Each path below is one point turned by a fixed rotation once a step. After each direction that follows a path, write how fast that rotation turns it, in degrees each step (0 if it stays still).
Each turn is a multiple of 5 degrees from 10 to 175, or 0.
Each row of a path follows its step; steps can be skipped.
Rotation 1:
step 2: [  5  -8   5   6  13  -3   9 -10  -4   0   9  -2  10 -22 -16  -2   8  12
  -2   7   1  -1  -3   1  -6   5  -5   3 -14  -7  -4   9 -13   9  13  -1
  -7  -4  -4   4  -5 -14  -1 -16   8   1  10 -11   1  -3  11   1   8   9
 -16  -5   9   5  -8]
step 7: [ 15   3   6   1  11  -5   3   7 -15   7   3 -17   4 -14  -2  -1   3  -2
  21  -7  24   2   5 -11  -3   5  -7   5  -3  -8  -1   1  -4  11   5 -10
  15  -3  12  12  11 -16   5  -2  -5   4  -7  -2   2   4  -2   8  -2  -5
  -4  -3  -1   9  -2]
step 11: [ 10  -1  -2   8  10   1  -6  -4   5   8   0 -12  -5   4   4   0  -1   2
   1   4   0 -11  -3  -2  -3  14 -12  -1  10 -19  -5  15  -3  -3  -5  10
   6 -14  17  17  -3   0  -2  15  -5 -13  -6   2  -2  -6  -6 -10  14 -11
   7   3 -16   1  -9]
step 14: [ -5  -2  -4  22   8   8   7  -2  12  -5   0  -2   6  -7  -5  -6  12  11
  -2   8  13   3   4  15 -10  -6  -8   0  -5   5   2  -4   1 -11   5   5
   6   6  12  20   0  -3   5 -13  -4  13  15  -3   7   0 -12   5  13 -10
  -7   7 -11   3  -4]
step 17: [ 19   5   5   5   1  15  -6  -4  17   9   6  19  10  -9  -6  12  11  -3
  -8  -2   6  14   0  -6  -5   4   5  -7  -9   8   3  -1  -7   6   1   5
   9   2  -3  -8  -2  -5  -5  -1   9  -9   2  -4  -3  -1   0  -4   0   2
 -23   4  -6  17 -12]
step 18: [ -5  -2  25   5 -12  13  -2   1   3   5  -5   9   0  -3  -3   2  -4  11
   8   1   2   4  -6   4 -25  14 -18   6  -5 -16   3  -2  -8   8 -17   2
   7 -14   5  -3  -1  -1   9  -9  -4   8   3  -9  11   4   1   4   1   1
   3   5  -1   4  -9]
step 19: [ -3  -2 -12   2  17   2  -6  11   3  -2  -6   2   2   5 -14   4  -3   1
  17  -4   5   4   6   8  -3   3 -13  -1   3  20  -8  -7  11  15  -4  -2
  13 -11  -1  -2   7   1   8 -15 -13  18  -3   1  -1  -6  -4   9   1 -16
   1   8   2   6   9]
step 27: [  5  -2   3  -1  -2   9  -3   4   5  12  -9 -11   5   8 -12   0  15  10
  -5   0   2 -12   6   2  -2   0  -2   3   6   4   9  17   9  -1   3   9
   3   5   3  -9 -22  -6  -3  10   6  -5  10   8 -13  -2  22  11   9   3
   8  -8 -14   0  10]
step 33: [ -7   4  -1   1  15   1  -5  -2   6  10   0  14  -3 -12   2   9  -3  11
  -7  -1 -12   4  -5 -15  -9   5  -7  14  -1 -25  -2  -1  -4   2 -11 -12
  -5  -3  -8   5  -4  -7   1   9  -5  10  -3  -4  -6  -7  -4  15  18  -4
 -13  -2  -7   8 -10]
Speeds:
[ 0  3  1  2 -1  5 -2 -2  1  2  3  0  1 -3  1  1 -3  0  3  3 -2  4  0 -1
  1 -5 -3  2  1 -3 -1 -2  2  1  3  1 -3  4  1  1 -1 -2  0 -4  3 -1 -1  1
  0  2 -3 -2  5  4  1  1  3  1 -2]	95
[ 0  0  2  0 -1  3  3  0  0  0  1 -3 -1 -2  2 -2  3  0  1 -1  5 -7  3 -1
 -2  0 -1  3  1  3  3  0  2 -3 -2 -1  0  2  0 -1  3 -2  4 -6  0 -1 -1  2
  0 -1 -2  0 -3  1  2 -1 -2 -4 -2]	160
[ 0 -1  1  5  3  0  2 -2  0  0  4  0  0  0  0  1 -1  0 -4  1 -1  0  2  0
 -1 -2 -4  4  0 -1  2  0 -6 -3 -1  6  5  2 -1 -1 -5 -1  3  4  0 -1  1  1
  0 -1  1 -1  2  0 -2 -4 -2  0 -1]	115
[ 0  1  4  1 -1  1 -4 -1 -1  1 -1 -8 -1  4 -2 -3 -2 -1  0  2  2  2  1 -3
 -1  1  1 -1  1 -1 -2 -3  2  2  0  0  2  0 -2  1  1 -2  3  2 -6  2 -1  0
  0 -3  1  2  4 -1  0  4 -1 -4 -2]	95
[ 0  2  2 -1  0  3 -1  2  2  0 -4 -1 -1  1  1  4  1 -2  0  0  1 -2 -1 -4
  2  3 -3 -1  3 -5  2 -2  5 -2 -1  2 -2  1  0  1 -2  1 -1  2  0 -3 -1 -1
 -6  0  1 -2 -2  0 -8 -1  0 -1  0]	65
[ 0  2  2 -2  3  1 -2 -1  5 -1  1  2 -1 -3 -6  1  0 -2  2  0  1  2  1  1
  0  4  6  4  1  0  1 -2 -1 -3 -1  3 -3 -5 -2  2 -1  0  1 -2  2  5 -2  0
  2  1  3  1 -2  0  0 -1  0 -2 -1]	25
Rotation 2:
step 3: [  8 -10  22  -3   8  11   3   3   3   1 -10   8  -4 -11  -7   5  -5  16
   2   3  18  12   0  -1   2  20   3   2 -26 -15  -6  -6  -4  -4   4  10
  -2  10   0  -8   4  -3  10  -2  -2   1   0   0   4   0  -8  11 -10  -5
   6  -3  12  -5   9]
step 5: [-14   5  -3  -3  -6  -8  -4   7  15   0 -17   3  -9  -9 -16   1   2   5
   5   4   9   3  10  -3   0  11  -6   3 -17  -9   8   7   8   2   5  14
  16   4   9 -12  -4   3  10  -1   0  -1  -7   5 -21   1   6 -10  -3  -5
  -5   7  11   7  19]
step 7: [ -2   0   5 -13  -5   0   1  17   0  -3   2   1   5  -7  -7  12 -10  -6
 -18  -5   4  -9  -3   4  -3  10 -14   1 -20 -10   4  -5   3   8   3  13
   2   1  -1   4 -21  15   0  -2   3  23 -14  -5 -14   4  12  -5   1  -3
  -6  -3   2   4  -6]
step 10: [-12 -12   5 -14  -1  -1   2  13  -3  -9  -7  -3 -13  -1 -10   1  -7  -7
  -1  -1  -1  11  13 -14  -4   4 -19  11 -20  -5   7  -9  -1   4  -5   0
  -1  -9   0   3 -15  -5   6  -9  -4 -16 -12  14  -1   7  16  12   2  -3
 -10  -1  -2  -4   6]
step 12: [-14 -11  14   8   0  -9  -6   9  -6  -5   0  -8  -2 -11   1  16  -2   5
   4  10  -3   5  -9   0   6   7   4  15 -13 -13  15 -17  14   4   9  -6
   1   6  -3   8  -7   1   5 -10  -4   6 -14  -2 -14  -4   6  12   1  -7
   6 -19   5  -5   3]
step 22: [ -9   7   5   2  -5   8   5  17  -9   5 -12  -6  -1  -7   6  -1   8   7
   6  11   9   8  -8 -15  -3   9 -12   8 -24   0  -3  -9   5  -6   7   7
  -9  15   0   2   9  -7   4  -5 -10 -12  -3  14  -9 -11   8   2 -14  11
  -5  11   3   0   6]
step 25: [ -6   6   3   3   2 -10  -6  15 -10  10  -3  -7  15   3   5   6  -3 -12
  -4   2   1  -8 -10  -5   5  13   4  -3 -13 -14  -1  -2  16  15   4  16
  -6  15  -6 -10  -7  -1   8 -15   7  11 -11  11 -17  -3   4  -3 -12  -6
   1   2   0   8 -11]
step 27: [ -1  -7   8 -10   4 -15  -7  11  -3  -8  -8  -4  -3 -10   7  -8 -13 -10
  -1   2  -5   7  -4  -8   1  10 -24  -3 -11  -1  -6  -5 -16   1  -2   9
  -9  13 -19  -8  -7 -15  -1  -9  -9   4   4   3  -1  -4   4  -2 -13   0
   2   9   0  19  -2]
step 31: [  2  -6  11  -1   0 -17  -6   7  -2  -1 -14  -5  -2  -5  -5   3   5  -4
   1  -5   3  13  -1 -16  13   1  -2  10  -4  -8  -6   7  21  -6  -2  15
   4   1   3  -1   4   6  20  -2  -3   3 -20   8 -14 -12   2  -1 -14   6
   3 -15  14   6  -5]
Speeds:
[ 1 -5  1 -2  2 -3  0  0 -2 -1 -2  0 -2  1 -4  4  0 -4  0  3 -3 -1 -3 -2
 -3  5  0  1  4  5  2  0  2  2  0  0 -1 -3  0  1  0 -1  0  0 -1  0 -3 -1
 -1  2 -1  2  2  2  4  3 -3  3  1]	20
[ 3  1  3 -1  1  5  1  1 -7  1 -3  1  3  2  1  5  0 -2 -3  1  1 -1  4  0
  1 -1  2  1 -2  2  1  1  0 -1 -1  3 -2 -3  0  1 -4  0  1  3 -2 -2  2  3
 -1  0  0  0  1 -1 -1  2  1 -5 -3]	115
[-1  3 -1 -1  1  1  5 -1  1 -5  3  2  2  4  1  4  1  1  0  1 -1  2  1 -1
 -1  0 -1  1 -1  1 -7 -2 -4  3  4  0 -2  2 -3  2  0  0  0  4 -4  1 -1  0
 -1  2  0 -1  0  2 -1  0  1  2  1]	55
[ 2 -4  2 -1  2 -1 -2 -1 -3 -4 -1  1 -4 -2  4 -1 -3  1  0  2  1 -1  1  4
  0  1  3  1 -1 -1  2 -3 -4 -1  3 -4  3  0 -3  1 -1  1 -3  3 -1  3  1 -1
  2  0 -5  1  0  0 -1 -5 -1  0  1]	125
[ 1 -1  2  1 -3  0  0  2  1 -5 -3  3  2 -3  1  1 -1 -3  1 -3  3 -6  0 -4
  2  0  1  1  1 -4 -2 -1  0 -2 -2  0  2  0  0  1  1  2  3  4  2 -3  3 -5
  0  4 -1  2  2 -2  1  1  1  3  2]	10
[ 3  5  2 -1  1  0 -3  2 -2  1  2  0  0 -3 -3 -1 -3 -3  0  4  2  0 -3  2
  0 -4  2  0  1  0 -4 -1  2 -3  5 -1 -1  3  0  3  2 -3 -1 -2  2  1  2  2
 -2  4  1  4 -2  0  1  3  0 -2  0]	135
